(in the rows, 128 means zero)
The rows of Z fall into 4 groups, which share some directions, and each row is roughly a mix of its group's hidden directions.
Z, 148 rows:
[[136 140 112  94  98  92 128 177  79 130 149 115 112 107 111]
 [116 160 174 101  81 119 151 124 111 116 162 128  92 112 115]
 [116  97 127 123 129 181 128 136 161 175 114 128  81 120 147]
 [143 132 102 130 125 179  94 131 131 126 125 202 130 133 126]
 [107 180 132  88 147 168 133 113 113 125 105 149  89 142 145]
 [127 173  80 130 127  80 112 126 103 114 129  91 152 137 106]
 [163 119 155 108 118 117 142 151 113  91 167 186 133 110 135]
 [185 116 126 111 143  82 161 163 142 126 168 136 127 122 128]
 [129  62 162 127 140 147 160 134 134 139  86 157 112 130 126]
 [142 149 126 131 119 100 150 135 163 146 134  88 108  68  97]
 [105  80  97 128 115 149 132 110 129 133  70 149  88 123 129]
 [153 104 139  95 114 124 140 151  85 118 123 190  97 124 137]
 [129  83 193 125 148 115 171 134 127  96 128 132 147 121 143]
 [106  97 191 134 129 149 166 123 139 121  98 138 144 142  91]
 [125 109 182 119 145 146 161 108 142  81 136 167 133 133 154]
 [151 146  88 108  86 103 117 153  99 116 147 161 112 103  98]
 [100  75 137 147 147 167 135 126 161 158  92 108 131 150 132]
 [ 99 132 112 132 139 128 107 104  85 150  63 103 107 131 145]
 [116  87 206 133 138 146 144 151 111 133 124 129 154 130 132]
 [102 100 179 145 148 140 146 135 151 103 144 103 181 136 133]
 [158 104 174 117 124  99 184 137 130 121 122 155 122 134  89]
 [138 187  77 125 131 117  93 110 107 158 116 115 107 143 131]
 [129  90 169 143 161 116 128 135 101 118 126 123 179 166 154]
 [137 178  98 129 140 102 100 149 117 129 166  93 168 145 123]
 [146 135 137 128  92  81 136  91  92  90 138 167 123 149 121]
 [106 128 151 129 142  85 151 133 117 132 123  49 143 126 127]
 [183 148 110 130 150 127 135 141 173 179 133 138 104 114 112]
 [ 78 130 156 137 133 198  96 132 127 136 119 120 143 120 147]
 [149 178 113 116 117 132  92 149 114 118 191 145 139 120 146]
 [ 72 110 137 134 120 180 123 103 144  82 114 140 138 115 145]
 [137 132 153 112 104 130 136 100 129 122 175 156  91 170 168]
 [111 143 122 139 139 115 123 150 128 165 105  56 139  98 101]
 [120 157 122 134 109 118  94 103  63 115 105 156 145 158 119]
 [139  99 139 125 130 142 152 161 168 157 124 117  99  67 118]
 [159 110 117 123 141 162 117 126 124 143  99 200  99 121 143]
 [ 88 101 171 118 105 113 141 149  80 101 132 105 155 141 117]
 [179 152 132 114 120  80 149 153 135 129 182 132 131 128 106]
 [112  89  82 116 117 130 156 142 171  86 130 129 119  92 119]
 [118  89 128 134 162 179 114 160 160 132 142 126 150 119 169]
 [152 138 150 153 127  92 129 140 133 112 162 120 192 134  90]
 [118 138 102 153 103 163  73 118 125 185 122 119 112 139 131]
 [155 119 173 114 138 129 130 173 105 187 136 118 105 112 141]
 [133 176 168 128 101 108 122 132 109 109 184 120 158 126 110]
 [105 131 103 166 143 159 102 122 175 149 116  90 162 124 111]
 [133 126 132 148 139 100 124 157 120  98 141 107 199 104  99]
 [137 178  74 111  94 109 110 120 110 143 134 130  86 125 113]
 [ 79 115  93 128  85 140 119 130 134  74 140 121 143 100 112]
 [168  70 148 134 149 118 163 155 154 141 130 153 142 149 113]
 [113  87 122 145 159 147 148 128 168 156  75 100 128 121 114]
 [125 115 169 130 134 131 120 111  77  89 114 175 154 146 150]
 [ 87 139 170 112 165 132 165 120 122 112  91  84 131 128 133]
 [ 92  88 142 125 136 175 149 144 160 146  90 112 110 101 119]
 [100  97 166 114 124 171 156 129 147 145 100 130  83 101 136]
 [110 121 176 137 141 163 152 129 149 105 118 147 174 148  89]
 [ 99 149 118 157 118 122 119  94 148 161 104  64 120 119 109]
 [107 113 145 140 141  97 144 155 124 117 122  67 174 106 104]
 [132 141 183 102 157 103 177 140 131 135 144  87 119 136 140]
 [118 119 114 148  94  81 156  87 154 112 129  95 126 148  94]
 [131  84 108 140 146 162 130 109 157 144  79 161  99 117 143]
 [118 174 120 112 119 131 105 114  78  98 133 162 143 173 128]
 [108 165 160  98 150 140 121 159  73  99 134 127 156 118 142]
 [ 85 106 124 141 127 100 146  98 140 112 112  58 128 127 142]
 [151 164 104 145 113  74 121 124 130 156 138  83 132 124  91]
 [114 106  89 121  91 176 110 162 144 150 126 150 105 108 102]
 [124 152  76 157 123 121  98 112 161 133 155  94 160 156 116]
 [152 171 112 122 116  99 109 133 115  92 189 141 155 131 135]
 [146 164 115 141 157 127  82 125  98 137 140 133 169 171 151]
 [117 169  59 112 115 128 105 143 108 136 109 123 122 138  90]
 [103  63 152 136 139 145 135 118 111  93  99 151 146 137 158]
 [ 83 125 133 134 135 121 132 141 114 144 101  56 152 146 105]
 [130 122 108  92  88 137 120 168  99 157 150 139  75 127 133]
 [166 118 140 120 128 112 133 142  91 119 127 190 150 169 104]
 [ 89  96 163 136 116 163 141 100 119 123  72 147 117 131 113]
 [122 103 124 119 124 174 119 162 159 171 143 117  91  99 153]
 [131 190  79 112 142 118 104 136 125 151 146  89 118 138 138]
 [130 115  76 139 128 136 102  90 113 138  79 159 101 148 145]
 [133 171  84 111 111 123  86 142  81 133 148 140 132 161 128]
 [148 131  98 130 144  82 137 143 158 120 176  80 149 131 141]
 [169 159 140 104 107 122 130 140  99 128 141 192 104 117 107]
 [146 170  98 126  98 134 110 108 124 101 141 189 129 138  97]
 [152 115 139  90 145 157 144 191 141 140 167 153 122 133 139]
 [132  91 159 146 146 110 146 129 118  81 113 150 185 124 112]
 [104  82 158 162 154 138 134 106 146 130 104 102 165 160 140]
 [ 72 119 160 135 145 166 132  94 127  98  90 118 137 125 152]
 [120 107 195 136 128 127 152 103 126  80 141 149 151 125 148]
 [128 111 132 160 144  92 119 141 116 113 126  96 200 129 108]
 [121 178 127 141 125 134 118  97 153  82 165 136 170 143 115]
 [148 142  79 108  99 138 104 144 112 158 125 162  77 116 123]
 [150 158  74 102 108 134 123 154 152 152 165 137  94 137 112]
 [110  60 146 143 140 125 164 115 145 134  81 111 123 141 124]
 [128  92 155 119 149 120 148 132  91 159  66 124  99 126 138]
 [167 152 140 118 114  92 134 146 136 113 196 130 128  96 137]
 [138 180  95 152 135 132 101 124 159 168 130  95 142 125  95]
 [149 163  92  98 105 148 115 139 121 133 137 178  83 106 122]
 [118 106 142 156 138 146 133 149 176 113 140 109 183  99  99]
 [154 131 148 146 125 116  99 126  99  98 164 170 179 142 141]
 [175 177 167 133 127 120 117 133 131 140 183 149 143 123 123]
 [115 118 159 150 165  93 149 112 125 117  99  76 167 133 128]
 [114  72 146 142 107 149 120 107 104 107  95 181 127 131 139]
 [111  95 164 113 133 135 124 129  72 107 120 151 128 153 176]
 [ 81 153 122 152 140 150  95 112 122 145 103  74 158 141 125]
 [112 115 111 121 105 165 109  97 123  99 129 181  97 127 168]
 [ 98 124 119 117  92 133 136  90 126  67 127 155 100 101 144]
 [125 192 129  99  96 149 114 121 114 122 152 155  89 106 126]
 [162 121 132 131 153  67 149 108  94 116  82 139 125 112 126]
 [ 99 150 158 135 104 156  93  87  83 118 113 151 120 133 154]
 [150  92 133 100 109 109 151 137 100 143 111 159  66 114 139]
 [ 86 100 133 138 134 178 113 106 115 130  67 144 121 129 140]
 [ 83 114 160 143 104 180 122  98 126 127  87 150 124 133 108]
 [158 145 105 141 160  85 108 118 102 119 136 126 171 173 144]
 [115  94 175 151 144 137 160 116 169 145 101  96 126  98 120]
 [109  92 174 117 138 183 132 144 123 126 112 159 117 105 158]
 [105 151 114 148 132 102 139  98 147 101 124  89 170 159  91]
 [117  78 153 139 161 116 144 135 117 159  81  86 129 130 144]
 [ 81 128 169 117 152 179 132 113 128 103 123 129 139 153 165]
 [120 193 123 117 132  99 117 128  82 112 128 108 158 149 101]
 [144  86 142 116 164 145 164 177 162 146 133 129 145 155 118]
 [125  68  94 142 149 153 129 121 152 136  74 149 118 124 136]
 [ 92 145 125 134 113 154 131  90 138  68 115 162 152 137 102]
 [104 113 191 117 130 116 173 115 132  88 149 112 140 145 143]
 [148 138  92 112 158  79 145 155 134 102 162  96 157 142 135]
 [125 151 109 116 121 129 159 136 175 134 117 105  96  77  88]
 [154 104 113 126 145 173 108 153 137 163 107 178 107 103 141]
 [119  98  95 147 123 145 103 175 141 168 117  95 145 100 104]
 [142 147 142  87 134 141 141 149 113  83 166 181 125 128 149]
 [113 138 170 132 145 104 140 111  88  79  98 128 164 104 124]
 [116  68 103 135 134 119 135 109 124 144  75 117  91 127 155]
 [139 100 187 145 139 116 142  94 117  95 134 158 152 147 157]
 [172 123 121 146 158  88 114 141 104 133 136 135 181 167 125]
 [147  99 179 137 166 146 146 121 142 102 126 170 156 126 154]
 [110 160  80 138 137 163  93  92 147 146 102 123 101 124 151]
 [155 191  86 122 116 119  98 125 116 113 157 160 138 133 114]
 [108  64 118 139 150 160 146 120 166 121  96 137 134 157 139]
 [129 183 105 151 104 112 112 115 149 141 143  98 145 121  75]
 [144 115 139 135 140 168 130 153 166 190 108 132 106 102 107]
 [115  82 146 137 145 162 114 127 109 132 113 155 151 186 155]
 [104 128 170 144 162 160 114 114 134 100 140 121 170 126 175]
 [159 113  94 125 116  59 164 111 144 105 138 124 114 136 114]
 [162  79 155 117 114 129 163 143 143 130 133 183 100 119 119]
 [119 119 146 137 103 161 131 111 166 161 119 127  76  80 129]
 [107 155 174 120 116 190 107 136 106 128 127 169 132 114 120]
 [131 140 123 136 119  56 141 120 110 126 130  66 137 122 113]
 [109  70 113 126 127 129 164 104 148 108  79 139  98 121 129]
 [ 77 109 158 134 149 175 136  98 142 106  99 126 136 149 155]
 [140 131 107 129 125 174  83 135 117 141 143 184 135 164 146]
 [116 188 138 134 119 168  79 140 118 149 159 122 151 128 121]
 [135 180 127 111 127  77 140 132 115  98 169  91 139 115 128]
 [123 115 101 104 126 176 117 138 144 122 158 168 107 168 165]]
In each list below, two rows fit none of the groups, and each other row fits one group, some only roughly. Which are they? Name them in the order they come.
- z_413: [172 136 122  97 113 128 135 159 130 129 181 178 105 134 134]
- z_948: [115  84 104 131  90  92 149 111 143  79 142 120 114  99 138]
- z_427: [ 90 123 162 138 142 153 124 107 115  75 124 141 176 150 145]
- z_528: [ 83 101 166 138 155 161 148 114 152 137  95  89 135 142 138]
- z_223: [135  88 170 151 154  94 145 146 127 120 134  93 177 118 133]
- z_775: [154  96 178 115 154 109 156 132 106  99 139 161 139 142 163]
- z_153: [128 133 114 136  86 120  92 107  99 172 121 121  75 111 147]
- z_559: [128 187 165 152  92 123 102  92 116 128 151 131 142 120 103]
- z_810: [113 163  91 139  81 159  80 109 127 137 135 148 109 107 115]
- z_527: [144  94 168 117 153 151 140 184 141 141 155 130 137  97 151]
- z_337: [128 174 135 127 149  75 125 121  88 122 125  79 152 136 130]
	z_948; z_427
- z_76: [149 170 153  98 111 106 135 129  73 123 121 161  97 109 115]
- z_275: [136 153 113 131 145  67 132 138 114 102 140  79 162 103 123]
- z_534: [134 100 176 122 127 113 144 110  92  84 134 170 136 141 160]
- z_913: [ 86 163 103 145 124 180  84 112 149 132 126 107 137 109 134]
- z_929: [ 77 137  90 124 132 181 102 142 145 143 110  95 119 111 134]
- z_909: [148 109 126 112 148 151 131 121 139 110 152 182 118 170 177]
- z_81: [129  89 124 103 148 116 164 125 117 148  82 126  78 152 149]
- z_341: [120 108 160 128 116 170 117 108 101 122 105 192 120 157 137]
- z_693: [112 101 181 118 110 136 178 125 147  89 129 151 133 121  97]
- z_184: [121 171 136 136 108  78 131 120 108 130 130  74 139 110  91]
	z_909; z_184
- z_619: [116  83 144 136 136 123 154 155 126 164  83  94 136 139  88]
- z_805: [167 119 131 110 111 133 140 138 125 171 120 172  67 117 123]
- z_471: [123 122 119 136 121 130 112  92  97 150  67 144  81 105 145]
- z_930: [ 98 112 163 126 146 182 136 129 131 161  73 126 107 121 126]
- z_590: [148 130 130  95 115  91 147 174  98 121 141 125 106  73 118]
- z_449: [145 105 158 126 135 139 171 108 191 117 156 149 108 136 143]
- z_270: [127  75 128 111 140 154 149 152 135 166  90 138  82 121 138]
- z_111: [178  86 158 127 151  91 171 142 137 124 126 156 138 137 117]
- z_597: [154 171 144 121 163 107 146 136 156 139 149  91 120  79 142]
- z_611: [142 151  69  99 110 137 139 146 158 141 133 145  84 122  95]
- z_885: [ 94 157  89 151 118 118  98  88 124 139 109  77 130 148 127]
	z_471; z_930
- z_943: [ 99  82 160 143 140 126 151 140 139  94 122 104 183 129 112]
- z_714: [165 161  96 135 130  68 110 129 100 158 124 100 119 112 122]
- z_464: [146 181 101 117 149  89 106 135  83 152 120  97 125 131 136]
- z_371: [107 144 112 149 122 132 107 132 164 142 171  64 155 139 130]
- z_536: [141 142  71 107 135 130  88 153  98 116 156 149 132 141 167]
- z_522: [ 67 152  95 129 124 141 115 120 139 104 128  69 145 127 130]
- z_438: [ 71 134 130 148 110 125 100 118 101 111 122  73 162 120 129]
- z_814: [124  88 157 113 144 168 165 158 149 141  95 156 120 124  99]
- z_415: [109 129 145 163 144 191  96 109 154 150 113 139 157 147 129]
- z_882: [124 117 108 144 162  89 119 145 115 131 122  66 174 136 137]
	z_438; z_415
- z_896: [134 171 123 134  79 129 110 140 140 123 176 134 140 102  83]
- z_888: [106 174 100 122 124 167  75 119  96 120 123 147 124 113 155]
- z_212: [138  96 117 121 119 121 155 117 131 138  74 154  75  94 113]
- z_484: [174 101 114 133 111 106 104 152  88 126 141 186 142 130 129]
- z_172: [ 93 160 114 146 111 166  74 109 113 164 114 106 119 131 137]
- z_177: [143 112 140 137 160  80 167 126 131 138  98  95 150 162  97]
- z_261: [147  73 123 101 128 100 161 156 105 142 105 136  84 121 139]
- z_461: [112 124 123 149 149 139 106 118 105 179  68 100 133 155 121]
- z_688: [ 82  99 180 146 124 153 142 121 145 148 114  80 134 133 123]
- z_898: [173 167 124 123 123 113 120 159 144 141 193 136 146 132 111]
- z_133: [134 180  93 150 115 111  88 107 122 159 123  96 116  96 122]
	z_261; z_133
- z_458: [108 103 167 123 138 130 156 173 144 108 154  94 170 114 112]
- z_228: [140 147  86 103 115 141  87 174  88 146 154 149 122 139 135]
- z_682: [108  94 146 140 120 132 163 115 178  77 150 130 158 132 113]
- z_199: [167 184 108 122 147  81 129 101 103 126 117 143 126 155 119]
- z_544: [137 162 133 117  79 143 117 111 114 111 145 189 103 117 105]
- z_790: [130  65 135 120 102 158 146 143 155 133 130 166  91 108 132]
- z_681: [135 146 104 142 177 109 119 142 129 146 113  87 177 164 115]
- z_168: [130 162 118 127  92  88 147  98 143  77 157 129 129 111  98]
- z_944: [ 98  69 151 131 152 124 138 130 107 111 110 102 149 152 171]
- z_696: [ 99 106 141 143 118 176 125  76 153 116 108 159 107 141 153]
	z_199; z_944
- z_230: [158 106  84 119  99 112 125 114 128 120 131 175  78 108 146]
- z_459: [138 177  86 111 125 164 101 142 155 139 174 143 114 134 139]
- z_727: [140 125 105 130  98  71 145  88 114 139 104 116  80 134 118]
- z_166: [167 154 146 129 165  74 144 127 120 126 153 108 158 160 135]
- z_162: [132  92 184 121 161 164 155 161 139 133 115 154 150 129 122]
- z_374: [152 126 111 137 141  95 146 158 154 170 129  84 142 140  82]
- z_11: [142 109 163 116 133 144 158 102 124 111 104 195 106 152 130]
- z_854: [125  91  87 157 123 148 120 101 156 142  73 151 116 121 108]
- z_283: [116 138 163 122 132 133 148 116 120 183  85  96  84 136 117]
- z_289: [146 139 105 144 148  78 132 134 139 158 133  70 150 158 111]
- z_989: [123 152 149 120 148 124 115 171 107 115 173  99 183 135 136]
	z_459; z_11
- z_260: [128 121 147 168 156 128 128 102 159 176  94  82 138 133 121]
- z_335: [133 131 140 146 172 165 125 122 164 185  92 111 119 125 134]
- z_635: [185 109 147 117 140 122 151 169 142 136 153 176 136 127 109]
- z_402: [135 107  86 119  89 122 128 134 128 162 106 134  66 103 111]
- z_912: [124  96  80 145 152 162 115 122 162 162  93 131 121 159 136]
- z_137: [ 96 100 168 123 154 187 149 141 160 114 112 137 141 112 134]
- z_443: [164 132 122 129 166 155 111 177 151 151 161 145 166 141 130]
- z_561: [142 139 156  90 106  93 153 157  93  95 173 140 122 122 129]
- z_529: [127 141 109 106 111 133 110 176 120  95 190 135 147 101 140]
- z_56: [124 149 138 151 133  99 115 129 141 132 172  62 168 130 137]
	z_260; z_912
- z_748: [166 139  75 107  99  86 127 138 114 125 152 149  92 117 124]
- z_92: [100 152  75 147  99 145  89 128 148 140 143  95 145 133 100]
- z_338: [117 146 203 142 138 111 135  97 105 108 135 110 158 133 146]
- z_503: [130 135 109 136 149  83 133 155 116 134 109  71 164 110  95]
- z_737: [ 93  79 144 115 112 158 118 132  84 112 106 154 112 131 165]
- z_8: [164 155 157 123 147 115 136 149 135 100 182 150 173 137 124]
- z_417: [117  84 156 137 139 176 143 102 164 130 112 161 115 156 148]
- z_193: [139 183 118 132 120 139 101 141 146 119 189 131 165 135 111]
- z_791: [117 120 149 110 152 163 127 116  96 115 103 174 124 175 161]
- z_278: [116 109 151 158 155  98 132 125 111 131  94  83 180 140 111]
- z_324: [147 103 160 103 127 111 178 150 149  90 164 147 122 103 133]
- z_613: [ 76 152 149 131 139 162 132  96 120 119  79 117 142 158 105]
- z_586: [102  95 133 152 121 122 105 107  85  90 106 140 174 155 137]
- z_170: [ 92 109 192 135 102 137 143 122 115 156 113  89 108 116 120]
	z_748; z_8
- z_799: [139 117 189 105 139  96 186 150 124 121 131 113 121 113 114]
- z_661: [144 136 109 124  91 162 112 117 153 159 146 168  73 122 132]
- z_660: [124  82 156 109 140 115 184 114 154 104 132 124  99 139 160]
- z_702: [135 121 139 144 124  65 139 138 124 125 154  66 155 116 122]
- z_100: [109 171  84 148 101 122  91 117 133 150 133  82 130 114 104]
- z_869: [132  93 138 107 173 124 172 156 147 157 100  95 106 127 138]
- z_504: [142 147  79 139 131  93 128 134 142 153 129  92 147 167  85]
- z_900: [127  88 171 151 140 140 129 153 131 188 109  95 140 133 116]
- z_202: [100 146 143 153 153 158 112 122 133 147 104 100 177 168 102]
- z_537: [ 99  95 155 130 125 173 136 117 131  92 115 174 152 162 125]
- z_545: [129 195  99 132  93 128  96 106 123 117 156 142 136 138  99]
- z_967: [144 103  94  91 117 140 136 154 122 138 125 166  68 111 147]
- z_195: [120 100 176 100 103 150 158 145 121 149 124 145  74 112 129]
- z_262: [ 92 118 140 152 152 178 119 107 156 113 112 130 172 164 129]
	z_660; z_100
- z_804: [ 70 127 147 129 145 176 116 120 125 144  99  87 122 130 157]
- z_605: [143 176 133  98 127 111 157 123 158 109 178 118  96 106 142]
- z_964: [ 90 126 146 144 161 125 133 119 133 128 112  64 168 158 134]
- z_920: [124 168  90 126  87 133  87 116 124 124 170 129 102 103 150]
- z_203: [ 91  93 175 136 117 183 128 128 131 158  99 127 109 119 132]
- z_317: [131 109  98 130  95 168 115 112 157 155 125 168  77 133 131]
- z_227: [103  84 115 119 121  84 167 110 121 111 100  89 106 147 133]
- z_969: [109  86 164 135 151 162 158 106 153 109  96 155 139 157 133]
- z_436: [130 172  83 109 116 104 125 131 115 150 107 101  85  96 106]
- z_786: [138 122 143  88 124 127 159 121 107 137 112 158  59 139 153]
- z_138: [133 126 133 175 131 125 125 116 182 137 145  96 176 130  94]
	z_227; z_138
